In the rows, zero is written as 128.
Rotation paths and how fast each direction turns (degrees each step):
Each turn is a multiple of 5 degrees from 10 to 175, or 0.
Each row of a path follows its step; steps can be skipped.
Rotation 1:
step 0: [132 132 115 126 132 129 136 128 118 132 131 122 136 131 138 130 134 128
 137 137 123 132 135 142 130 122 121 121 120 124 120 128 133 118 117 133
 123 121 131 127 125 132 144 128 134 137 127 131 125 129 129 135 127]
step 1: [127 132 132 125 130 125 134 130 123 131 127 132 119 137 137 138 135 120
 131 138 129 130 140 126 134 124 132 121 140 137 132 136 121 115 129 129
 136 136 124 121 124 135 140 127 131 124 130 124 125 124 144 131 127]
step 2: [128 123 131 124 132 137 124 122 122 131 120 130 125 127 133 133 128 129
 123 129 124 127 125 126 121 112 134 135 134 123 131 141 132 124 130 110
 128 134 139 119 129 127 139 117 127 117 126 121 134 123 126 121 128]
step 4: [133 119 119 130 140 138 127 120 137 128 127 125 133 116 126 125 131 128
 123 123 134 134 123 126 127 135 122 131 139 142 123 117 133 140 123 132
 120 129 128 132 117 136 129 118 128 124 127 133 122 127 134 125 130]
step 7: [125 120 141 127 131 129 141 117 128 141 127 130 123 121 123 129 122 131
 136 134 132 134 140 123 139 126 127 121 126 120 131 136 121 126 127 132
 135 122 122 129 127 131 127 131 124 123 115 128 138 127 120 136 133]
step 10: [130 130 120 135 132 126 127 123 124 127 126 125 130 133 142 130 130 128
 139 131 122 130 131 130 126 119 132 129 128 141 127 128 125 129 131 124
 124 133 133 130 123 131 131 125 139 134 131 138 119 140 142 142 146]
step 11: [122 121 127 127 123 122 134 135 130 123 125 139 118 130 128 130 141 130
 139 142 119 129 125 124 123 133 129 130 133 134 118 130 122 131 133 117
 126 134 135 119 120 137 140 128 134 118 125 124 123 128 130 121 133]
step 13: [131 128 122 121 138 128 130 119 142 137 129 134 123 126 130 124 139 127
 120 128 126 139 135 135 125 126 131 119 128 127 135 128 136 121 115 143
 131 127 124 121 119 135 130 126 114 123 128 126 126 123 131 125 123]
Directions:
[128 128 127 127 127 128 125 130 131 127 127 125 130 126 129 129 127 128
 130 127 127 128 124 127 129 130 127 129 125 130 129 127 128 129 130 126
 126 130 130 132 124 130 125 126 128 128 129 125 127 129 129 129 132] : 60
[128 127 128 128 128 125 133 127 127 128 127 128 128 127 129 128 127 127
 130 127 126 130 124 129 127 127 129 127 126 127 127 126 131 131 126 129
 128 128 131 128 127 130 129 124 128 124 125 127 128 127 126 125 124] : 160
[128 130 129 128 128 132 129 129 127 127 131 127 127 130 130 132 126 130
 129 130 126 131 126 130 129 126 130 128 128 132 130 126 128 127 124 129
 127 129 127 128 127 128 126 131 130 128 130 129 131 129 130 124 129] : 80
[128 131 126 130 129 132 129 127 127 125 127 129 129 129 133 129 128 127
 128 131 128 128 128 127 128 131 131 127 125 127 128 131 127 128 132 127
 131 127 128 129 127 128 131 129 131 129 127 129 128 125 127 130 127] : 40
[128 128 130 128 132 128 130 128 126 128 129 131 128 125 127 128 128 128
 123 129 132 128 125 127 126 129 124 126 126 129 128 128 129 128 127 128
 131 127 128 131 129 128 123 129 131 127 127 127 129 130 127 128 129] : 35
